Here are some points:
[-0.77 -2.69 -0.10  1.27  1.99  1.45 -0.24  1.23 -0.34 -0.14 -0.74  0.10 -0.35
  0.58  0.21 -0.05 -0.36  0.17  0.44 -0.05]
[-0.48 -4.52  0.54 -0.49  1.83  2.72  0.09  0.87  1.38 -1.21  0.67 -0.83  0.13
  0.16 -0.88  0.15  0.49  0.68 -0.13 -0.61]
[ 0.25  1.15  0.26  0.60  2.20 -3.11  2.41  0.60 -1.13 -0.93  0.58 -1.59  1.08
 -0.59 -0.21  0.83  0.34  0.38  1.27 -0.27]
[-4.79  0.76  0.21 -3.02  3.80  0.27  1.73 -0.23  1.78 -5.17  1.01 -1.49  0.14
 -0.21 -1.25  0.90 -0.28  1.46  1.13 -0.71]
[ 0.85 -3.84 -0.44 -0.14  1.75  1.52  0.10  0.77  0.52 -0.21  0.36  0.48 -0.07
  0.28  0.09 -0.38 -0.32  0.33  0.98 -0.41]
[ 3.80  1.01 -0.72  0.38 -1.50  2.03 -1.18 -0.60  0.86 -0.74  0.41  1.43 -0.13
  0.31  0.21  0.07  0.80  0.13 -0.18  0.78]
[ 1.67 -0.62 -1.67  0.32 -1.02  1.18 -1.81  0.47 -1.84  2.18 -1.05  1.02 -0.37
  0.00  0.76 -0.02 -0.13 -0.45 -0.57  0.34]
[ 1.03  1.09 -0.48 -1.64 -2.52  1.31 -2.73 -1.48 -1.47  2.55 -0.76  1.08 -0.39
 -0.11  0.99 -1.08 -0.59 -1.23 -1.73  0.46]
[-1.19  1.20  0.51  0.18  2.71 -2.17  2.12  1.34 -0.70 -1.89  1.08 -1.13  0.33
  0.12 -0.38  1.75  0.29  0.30  2.32 -0.41]
[-1.06  0.70  0.34  0.39  2.62 -1.83  1.54  1.24 -1.08 -0.05 -0.31 -1.53 -0.35
  0.22 -0.38  1.07 -0.27  0.06  1.44 -0.91]
[ 0.26 -0.58  2.62  0.09  1.17 -3.56  3.62  0.65 -2.25  0.84  0.15 -1.23  0.01
 -0.37  0.39  1.77 -0.22  1.56  3.78 -1.13]
[-0.38 -1.19 -0.06  0.99  1.68 -0.41  0.63  1.72 -0.92 -0.57 -0.13 -0.26 -0.12
 -0.32  0.09  0.95 -0.26  0.49  1.09 -0.54]
[-1.15 -0.43 -0.25  0.94  2.29 -0.79  0.41  1.28 -0.65  0.71  0.36 -0.10  0.49
  0.05  0.91  0.38 -0.32 -0.19  1.46 -0.48]
Here are 12 more points, each followed by its number:
[ 0.08 -1.54  0.44  2.71  1.68 -0.80  1.00  2.13 -2.23  2.45 -0.02 -0.09  0.02
  0.54  0.83  0.67 -0.37  0.50  1.29  0.08] 0
[ 1.55 -2.15 -0.58  0.04  0.71  1.69 -1.45  1.01 -0.40  0.21 -0.32  0.23 -0.67
  0.08  0.64 -1.13 -0.32 -0.31 -0.25  0.32] 1
[ 0.21  0.31  1.56  1.09  1.93 -2.61  2.71  1.10 -2.48  0.47 -0.11 -0.17  0.52
  0.11 -0.09  0.93 -0.21  0.37  2.16 -0.99] 2
[-0.06  1.37  1.25  0.01  1.86 -2.41  2.53  0.80 -1.21 -0.24  0.63 -1.19 -0.36
  0.03  0.68  1.52 -0.97  1.22  2.13 -0.84] 3
[-0.82  1.83 -0.24 -0.72 -3.23 -0.15 -1.97 -2.36  0.59  0.99 -0.97  0.63  0.26
 -0.02  0.56 -0.34  0.55 -1.32 -1.90  0.62] 4
[ 3.55  2.24  0.63  0.21 -1.98  2.06 -0.80 -1.07  2.87 -0.65 -0.25  0.02  0.49
  0.24 -0.53 -0.84  0.51 -0.92 -0.98 -0.18] 5
[-1.63  5.06 -1.31  1.58 -4.72  0.41 -0.76 -1.22  4.26  0.49 -0.15 -0.12  0.32
 -0.67 -0.73 -1.35  0.29  0.24 -1.96  0.03] 6
[ 3.17  2.94 -0.05  0.09 -2.57  0.89 -1.87  0.03  0.68  0.29  0.37  0.83  0.28
  0.07 -0.54 -1.25  0.53 -0.14 -0.60  0.53] 7
[ 3.30 -1.65 -0.64 -0.54 -0.43  1.62 -0.73 -0.23  0.46  0.32 -0.85  0.42 -0.08
  0.14 -0.22 -0.25  0.70 -0.07  0.09 -0.05] 8
[-3.62 -0.34  0.46 -1.31  3.52 -0.53  1.87  0.99  0.75 -3.79  1.00 -2.14  0.84
 -0.05 -1.15  1.06  0.06  0.77  1.07 -0.67] 9
[-1.37  0.36  0.17 -1.99 -2.51 -1.76 -2.18 -3.28 -2.01  1.08 -1.20  0.87 -0.90
  0.21  0.45 -1.82  0.17 -1.41 -2.39  0.91] 10
[-1.49  4.25 -1.31  0.66 -4.17 -0.90 -0.12 -1.75  3.18  1.24  0.46  1.22 -0.42
 -0.78 -0.18 -1.09  0.86 -0.92 -2.67  0.40] 11
Which of these numbered points is nearest to each point below, looking only along the 3 directions in which the first points spread most? Its number follows each.
[-2.40  1.81 -0.03 -0.66 -3.97 -1.31 -1.50 -2.40 -0.07  2.11 -1.35  0.74 -0.40
  0.66  1.03 -1.45  0.42 -0.58 -2.31  0.52] > 10
[ 1.22  1.50  0.52 -0.09  2.70 -2.76  1.97  0.14 -2.31 -2.14 -0.12 -1.32 -0.13
  0.26 -0.52  2.81 -0.11  1.08  1.59 -1.28] > 3
[-0.15  3.93 -0.08  0.38 -3.13  0.44 -0.47 -1.12  2.80  0.48 -0.06  0.61  0.40
 -0.14 -0.58 -0.88  0.31 -0.46 -1.09  0.12] > 11
[ 1.99 -1.38 -1.38  3.13  1.00 -0.15 -0.02  2.30 -2.62  3.74 -0.59  0.58  0.20
  0.51  1.30 -0.19 -1.06 -0.54  0.60  0.35] > 0
[ 0.72  1.24  0.43 -0.36  2.08 -3.09  2.83  0.19 -1.53 -0.75  0.57 -1.18  0.06
  0.02 -0.46  1.32 -0.10  0.84  3.29 -1.27] > 3
[-0.82  3.54 -1.25  0.50 -3.69  0.75 -1.24 -1.42  2.92  0.23  0.24  0.76 -0.43
 -0.12 -0.40 -0.93  0.14 -0.29 -1.62  0.24] > 6
[ 2.49  1.59 -0.40  0.26 -1.85  1.87 -1.73 -1.10  1.51 -0.09 -0.30  0.90 -0.22
 -0.01 -0.65 -1.28 -0.11 -0.29 -0.64  0.10] > 5
[ 0.04  1.90  0.22 -0.87  2.84 -2.48  2.41  0.18 -1.47 -2.85  0.56 -0.90  0.01
  0.26 -0.49  1.22  0.14  0.79  2.22 -0.50] > 3
[ 0.63  1.17  0.89 -0.41  2.30 -3.01  3.06  0.64 -1.76 -1.23  1.02 -1.33  0.38
 -0.63 -0.54  1.81 -0.79  0.91  2.64 -0.55] > 3
[-1.36  0.27  0.12 -0.70 -3.05 -0.98 -1.22 -3.30 -1.78  2.75 -2.01  1.67 -0.31
  0.76  0.95 -1.49 -0.30 -0.83 -2.68  1.12] > 7
[ 0.31 -0.78  2.24 -1.96 -2.32 -1.21 -2.05 -2.99 -3.31  3.03 -3.40  2.02 -0.87
  0.59  2.06 -1.35 -0.39 -1.27 -2.55  1.28] > 7
[ 3.18  2.48  0.40  0.75 -2.46  1.94 -1.98 -0.47  2.44 -0.28  0.14  0.81 -0.63
  0.24  0.09 -0.72  0.19  0.15 -1.52 -0.02] > 5
[-1.40  2.56 -0.34 -0.08 -3.75 -0.15 -1.50 -2.27  1.48  1.76 -0.93  0.75  0.10
 -0.10  0.15 -1.17  0.07  0.33 -1.94  0.58] > 4
[ 0.33 -0.75 -0.69  1.44  2.16 -0.71 -0.30  2.11 -1.22  1.13 -0.06 -0.38  0.69
  0.78  0.60  1.11  0.24  0.30  1.65  0.42] > 0
[-1.76  1.50 -0.06 -1.64 -3.32 -1.14 -1.33 -2.41 -0.60  1.78 -1.11  1.16 -0.26
  0.90  0.52 -1.44  0.56 -0.74 -2.41  0.23] > 10
[ 0.93 -3.22  0.36  0.34  1.23  2.01 -1.11  1.06 -0.34 -0.63  0.30 -0.38  0.27
 -0.25 -0.53 -0.19 -0.03 -0.38 -0.15 -0.05] > 1
[-2.36  3.07 -0.92  0.44 -3.28 -0.62 -0.66 -2.21  2.27  0.70 -0.01  1.08 -0.55
 -0.25  0.72 -1.38  0.28 -0.82 -2.27  0.25] > 6
[-0.31 -2.11 -1.64  0.59  1.96 -0.43 -0.14  2.21 -1.58  1.23 -0.27  0.12 -0.40
  0.54  0.24  0.85 -0.01 -0.16  0.58 -0.18] > 0
[-4.66 -2.79  1.69 -2.59  3.27  1.07  0.46  0.65  1.42 -4.61  0.67 -1.74  0.32
 -0.45 -1.52  0.14  0.93  0.80  0.78 -0.24] > 9
[ 2.64 -1.80 -1.06 -0.07 -0.74  1.84 -1.43  0.38 -0.22  1.08 -0.37  0.12 -1.16
  0.60  0.78 -0.16  0.02 -0.55  0.17  0.48] > 8
[ 0.94  1.55  0.23 -1.33 -1.63  0.16 -1.71 -1.64 -1.06  1.16 -0.69  0.32 -0.64
 -0.25 -0.19 -0.51 -0.56 -1.21 -1.26  0.85] > 10
[ 0.91 -0.44 -2.66  0.00 -0.81  0.27 -2.56  1.37 -3.56  3.83 -1.48  1.15 -0.35
  0.83  0.98  0.07 -0.57 -0.77 -0.55  0.39] > 8
